One turn moves each row of this set onto another row. After a few examples, where does it send each row asked below?
Pel: [ 10  -1  -6  -2  -9 -15  -5   9   5  -4   5   1  -8   1   1  -6   2 -14
  10  10 -17  -9   9  13 -12  12   2  -8  10   8  10  -1  -7  -7  -4  -7
  14  -4   4 -10  11  -3   1   2]
tiruz: [ 18  -3   5  -7  -6 -18 -28  11   1  -7   9  -5 -11   5   4  -7   5 -15
   0  -5  -2  -8  -1   8 -13  -7   5  16   3  -8 -16   2  -9 -11   8  -8
  -1  -3  -6  -9  -5  -1   6   2]
vid: [  5  -3   9  -9  -2 -19  -7   7   4  -9  26 -10  -6  -3  15  -7   5 -15
   5  -5  11   1  -4   8  -8  -5   3   5  10 -11  -1   0  -4 -13  -4 -10
   0   6  -1  -5  -9  10  11 -10]
sarub: [ 12  -7  -2  -8  -4 -13   5 -11  -4 -12   5  -5   3   5   6  -4   8 -16
  -9   4  -6  -7  -4  11  -4   3   8  13   2 -14  -2 -14  -3  -6  -6 -10
 -15  -1   0  -6  -6   5   6   4]
Kamug: [ 13   1  -4 -16  -5  -8  -9   0  -6  -9   1  -5  -4   8  -1  -4   0 -18
   8  -1 -11  -6   2   8  -8  14   1 -10  12   1   8  -3 -12 -21  -7   3
  13   2   0  -3   8   5 -10  -4]
Vefes: [ 17   1  -2  -8  -4 -20  -3  -2   3  -4  24  -1 -14   9  -8  -3  -2  -3
   0   3  -8  -1  -2   9  -9   2   2 -13  10  -6  19  -3  -6  -7   1  -3
  -1  -5 -19 -12  17   7   8   0]
gil: [ 10  -4   5  -1  -8 -14 -14 -10  -9  -4   0  -1   1   5  14  -2   5 -15
   4  -1   4  -7  -5   7  -4   2   8 -29  10  -1   2 -10  -7 -10  -1  -3
  -7   0  16  -4   4   1   3  -2]
rosi: [ 15  -7  -3  -8 -12 -22 -18  14  13  -3  13  -5  -8   4   5  -3   5  -7
  -2  -1 -10  -2  -4   5 -11  -3   6 -29  -1  -2  11   1  -6  -6  -5   8
  -3  -1  -7  -8  10  -1   4   2]
Zok: [ 15  -5  -4  -7  -8 -15 -12   1 -10  -2   0   1 -12   1  -3   6  14  -9
  12   7 -11  -5   1  -2  -9   6   2  -3   8   3  12  -4 -14 -10   1   3
  14  -4   3  -8   6   4 -10  -5]
rubi: [ 22  -9   7  -6 -15 -12  -9   4  -2   1   4  -4   8   7  12  -3   0  -5
   6  -3  -6  -3   0  12  -7  -2  15   4 -13 -18   8  -4  -7   0   0   1
  10 -11  -7   1 -11  -4  10  -1]
gim: [ 14  -4  15  -3  -6 -17 -18  -3  -9  -3   1   5 -12  -6   7   6   2  -3
  -4  -7  -3 -18   0   9  -6   0   4   6  10 -17   9 -10  -1  -4   5  -6
   1  -2 -17 -10  14   2   5   1]
Zeva: [ 15  -2   5  -8   1 -16 -28  -2  -8  -7  11  -7  -1   4   9  -2  -1 -16
   2  -5   1  -3  -2   7  -1   5  15  15  10  -9 -10  -3  -4  -5  13   0
  -4   5 -10  -2  -4 -12   2   0]
vuba: [ 33   1  -2 -15 -17 -19  -4   7  -2  -6   3   7   1   9  -5 -14   0 -12
   3   4  -7  -4   7  -7   2  -9  10  -1   3  -7   3   3   4  -3  -2  -4
   2   0  -3 -21   2  -7   6   3]
fut: [ 14  -1  -3   1  -1 -15   0  -5  -2  -9   6  -3   3   7  18  -4  10 -20
   3   3   4 -10  11  -1  10  -5  13   6   5  -5  -1  -5  -1   3   7  -6
  -4  -1   3  -5  -2   5  12   9]
pak: [ 16  -5   4  -6  -5 -14  -5  10  -5 -15  27  -8   4  -3  13  -7   6 -12
   0  -5   4  14  -5   7  -6  -9   8   0   8  -9   2  -1  -6 -11   5  -9
  -4   6  -1  -4 -15  -6  -1  -7]
rigot: [ 14  -3  -1  -9  -6 -21  -1   8   0  -4  26  -4  -3  -3  10  -8   2  -7
   1   0   2  13  -3   8  -7  -5   9   7   3  -2  -2  -4  -5  -7   1 -12
  -7   0   2  -5 -18   0   4  -7]
Keza: [ 13  -6  11  -8  -7 -10 -17   4   0  -6  -2  -5 -11  -1   8  -3  -4  -9
  -7  -7  -3 -18   5  13  -4  -2   4   3   9 -10   5 -12  -7 -10  -7  -5
  -4  -3 -23  -6  16   4   8   3]
Vofu: [ 28  -9  10  -8 -15 -11  -4   2  -2  -5   5  -8  12   3  11 -11  -2  -9
  -2   8  -5  -6   4   9  -2   9   3   3  -2 -15   4   2  -9  -5   5 -13
  10  -3 -12 -10 -11  -6   8   6]
des: [ 12  -6   1   4  -8 -15 -11  -7  -5   1   1   0  -2  -1   3  -5   9 -10
   3   2  -4  -8  -5   2  -7  -2  20 -19  12  -5  10 -19  -5  -9   1  -7
  -4   1  20 -12  -3   4   0   0]
sabo: [ 28   3  -1 -15 -16 -13  -6   4  -3  -7   2   5   3  15   1  -6  -1 -13
   5  -5  -5   3   2   1   5  -6  15  -4   1 -16   7   3   5  -4  -4  10
  -2   2  -1 -12   7 -16   5  -1]
menon: [ 18   0  -4 -15  -9 -20  -7   2   9 -12  14   4  -1  14  -6  -3  -5  -7
   7  -2  -6   1  -5   3  -5 -10   2 -12  10  -2  12   1   1 -14  12  -1
   3   0 -12  -6  18   9  -1  -8]
Kirib: [ 12  -9   1   7  -7 -16 -14  -7   2   0  -3  -2  -7  -1   6 -11  11 -15
   1  11   1 -10   1   3  -4  -4   2 -19   7  -1   3  -8  -7 -15  -3  -9
  -7   0  15 -12   0   5   3  -4]
rup: [ 16  -2   0  -3  -1 -17  -8   0  -1  -9  24  -3  -8   7  -7  -3   2  -5
   1   0  -8  -2  -1   5  -7  -5   7 -15  11  -8  24  -6  -5  -5   4   1
   3  -1 -23  -8  17   5   5  -2]
Zipo: [ 17 -11  14 -20 -19 -12 -11   6  -2   1  -1 -13  10  10  10  -1   0 -13
   4  -1   5  -9  -3   3  -3   7  11   7   5 -11   3  -1 -12  -7   2  -1
   5  -7 -12  -1  -5   6  16   4]
fige: [ 13  -4   1   1 -14  -8  -8   0   3  -7   0  -9  -4   5   8  -6   6 -14
  -2   4  -1  -5  -2  10  -5   4  11 -24  15  -5   5  -9 -11 -17  -5  -9
 -12   0  16 -14   2   1  -1   4]
gaz: [ 17  -4   0  -9  -2 -31 -14  -4   6   3  15   4  -1  -4   2  -9   0  -6
  -4   5 -12  -5  -5   0  -5  12   6 -23   9  -6  15  -2   4  -4   5  -1
   4  11  -6 -15   5  -3   0   1]
godeg: [ 18  -8  11  -3 -18 -18 -13  -1   3   0   4  -6   3   5  11  -3   5  -9
   8   4  -1 -18   5   4  -3   4  10  14   6 -24  10   8  -4  -7   5  -3
  11  -3  -7  -4 -11   6   4  -2]
Giku: [ 15  -8   3  -1 -10 -11  -2  -2 -12 -24   8  -4   6   4  12   4  18 -15
  -4  -2  -4 -12  -2   5  -9 -10  10   3   2 -15   1 -10  -6   0  -1  -7
  -9  -5  -1  -4  -4   5   1   6]
neda: [ 14  -2   2  -6  -2 -11   3   0   0  -8   3  -1   2  14  14  -4  15 -25
  -2  -8   5  -5  -2   7  -1  -8   3   3  -1 -16  -3  -2  -2 -10   8  -4
  -1  -1  10  -9   1   7  19   8]
nogop: [  8  -6   1  -5  -5 -10  -8   8  -6  -3   3   1   2   2  -1   1   9 -19
  10  -1 -13   0  -3  11 -12   9   6 -12  10   1  17  -8  -6  -8   4   4
  18   2   4  -6  15 -10   5   0]
nik: [ 16   0  -2  -8  -8 -25 -21  -1  11  -6  11  -1  -9   1  12   5  -2  -1
   2  -4  -8  -8  -3   2  -1   5  14 -20  10  -8  14   0  -2  -9   3   8
  -1   4  -5  -5   7   6 -15  -2]
bigub: [ 22  -2   6 -12  -2 -19 -18   3  -3  -5  17  -5  -6   3  -1  -5   6 -13
   5   5  -2   0 -11   4  -8   4  13  14  -1 -16  -9  -9   1   2  -1  -6
   5   2   1 -18  -5 -11  15  -1]
nari: [ 19 -10   1 -18  -7 -24 -18   8  12   2   3  -5  -8  -1  -2  -4   4  -6
  -7   2  -7  -2 -13  -6  -7   2   2 -17   8  -1   9  -7  -8 -17   5  -1
   0   6  -8 -15   8  11  -2   2]
berop: [ 19  -3  -6 -11  -8 -22  -7  -1  10  -9  12   2  -4  10  -6   1  -2  -3
   8   8  -5   3  -2  -1   2  -7   3  -6  11   0  15   0   0  -9  14   0
  -1  -1 -14  -8  18   4  -2  -9]
bege: [ 22   2   5  -7  -6 -11 -22  10   2 -22  21 -13  -2   7   8  -8   2 -18
   7   0  -2  -6   0   8  -5  -1  16   4   3 -16 -10  -2  -2   0  -9  -3
   4   2  -5 -11  -3 -12   7   1]
Gegub: [  6  -6  10  -7  -2 -21  -9   5  -4  -7  26 -11  -4  -7  17   2   9 -11
   8   2  13   5  -4   0  -1  -2   7   5  13  -5   1  -4  -5  -3   2  -8
  -3   5  -3  -5  -8   4  11  -8]

fut turns into sarub
Vefes turns into menon
nari turns into rosi
Now find these:
gil turns into des
tiruz turns into bege
Kamug turns into nogop
pak turns into Gegub
godeg turns into Vofu
sabo turns into gim

One turn moves each row of this set onto another row. After a few examples, where does it send each row asked below?
pob: [  8   6   9   2   5  -7 -12   0  13   8   9  -2  -6 -10  -5 -13  -9   5
 -13   7 -13  -8   7]
Gub: [  7   9  12   1   5  -6 -13  -1  11   7   6  -1  -8 -12  -7 -13  -8   6
 -13   8 -16  -7   6]
Bofek: [ -1 -12   4  16  -3  12 -18   3  -2   4  -2 -13  -3 -23   4  -2   8   4
  -8   5 -23 -11  -5]
Mober: [-12  -6  11   0  10  -2  -5  -1   7  -4   1  -7  -6  -7  13  10   0  -4
  -6   6  -7   0   2]
Pokig: [ 11  -4   2   8 -11  20 -19   2  -1   0   9  -5   0 -15   1  -3   9   0
 -22   7  -3  -4  -1]
Pona: [  5  -1  19   0   5  14 -23  -4  15 -11  -6   6  -8  -6  -2  -6  13   2
  -2   1  -8  -8  -5]
bala: [  0   5   4  22   3  14 -11  11   3  -2   0 -14  -3 -13   7 -15   0  -8
 -17   9  -5 -10  -2]
dat: [ 10  -2   0   5 -10  19 -17   4  -5   3   8  -2   2 -12   0  -4   7  -1
 -19   8   0  -3  -1]
nok: [  6   9  12   1   5  -7 -11   1  12   4   6  -1 -11 -12  -5 -15 -10   6
 -11   8 -14  -4   5]
Lig: [  0 -13   4  21  -2  12 -19   2  -4   4  -3 -12  -4 -21   4  -1   6  -2
  -8   6 -22 -11  -3]
suti: [  8  11  11   1   7  -4 -10   1  12   6   5  -3  -7 -10  -7 -15 -10   6
 -11   7 -16  -4   3]
tivog: [-12  -5   9  -1   9  -2  -3  -3   7  -7   4  -6  -4  -8  12   8   1  -5
  -6   6  -8   0   1]
resu: [ -1   5   2  17   0  16 -13  12   5  -3   1 -14  -5 -15  11 -17  -1  -4
 -22  11  -9 -11   0]
Fegi: [-12  -3  10   0  13  -2  -7   0   7  -6   3  -7  -3  -7  13  10   0  -3
  -5   6  -9   0   0]
Posok: [  7  -1  21   1   9  13 -25  -3  14 -12  -5   4  -7  -9  -3  -4  12   5
  -3  -1  -9  -7  -4]
mizo: [  6  -2  23   1   6  13 -23  -4  12 -12  -8   5  -9  -9  -3  -5  11   5
  -3   1  -7  -7  -2]
kek: [  9   3  21   3   4  12 -22  -4  13 -11  -9   4  -7 -11  -1  -5  11   5
  -1  -2  -8  -8  -5]
busag: [ 10  -2   0  12 -11  17 -19   0  -6   1   6  -3   1 -12  -2  -5   9  -4
 -17   8  -3  -2  -2]
fafu: [  6   1  21   1   7  14 -22  -2  13 -11  -9   6  -8 -11   0  -5  10   3
  -1  -1  -7  -9  -4]
nosi: [  7   0  22   0   6  14 -24  -4  12 -10  -7   4  -7  -9  -3  -6  12   5
  -3  -1  -6  -5  -2]
sakeg: [-13  -6  12   0  10  -2  -7  -2   6  -6   1  -7  -5  -8  13  10   1  -5
  -4   6 -10   1   1]
ter: [-11  -5   9   1  10  -1  -4  -4   6 -10   2  -6  -4  -6  12   8   0  -6
  -6   7 -11   0   1]
laz: [  7  10  10  -1   6  -5 -14   1  12   4  10  -2  -8 -12  -6 -13 -10   6
 -11   9 -15  -4   4]
sodoz: [ -2  -9   4  17  -4  15 -17   3  -3   4  -3 -15  -3 -22   9   1   8   5
 -13   5 -23  -9  -2]
kimo: [ -3   5   5  19   5  15 -12  12   3  -6  -2 -14  -2 -13  10 -16   1  -5
 -19  12  -7 -12  -3]
moded: [ -2 -12   4  20  -5  11 -17   2  -2   5  -1 -14  -3 -23   5   1   5   4
  -9   7 -21 -10  -3]
salod: [  6   8  13   1   6  -6 -12   2  11   5   8  -3  -8 -11  -6 -15 -11   4
 -12   8 -14  -4   6]
mesu: [  9  -5   2   9 -10  21 -18   3  -4   0   7  -2   1 -12   1  -3   7  -2
 -17   8   0  -2   0]
Revit: [ -9  -5  12  -1  10  -3  -5  -2   7  -5   2  -6  -4  -8  12  11  -2  -6
  -6   8 -11  -1  -3]
Teref: [  0   7   5  21   2  16 -13  12   2  -4  -2 -13  -4 -14   8 -16  -1  -3
 -20  12  -7 -11  -1]

Bofek turns into dat
Mober turns into mizo
Now find these:
resu turns into sodoz
kek turns into pob
fafu turns into Gub
mesu turns into Teref
busag turns into bala
Fegi turns into Posok
Pona turns into suti

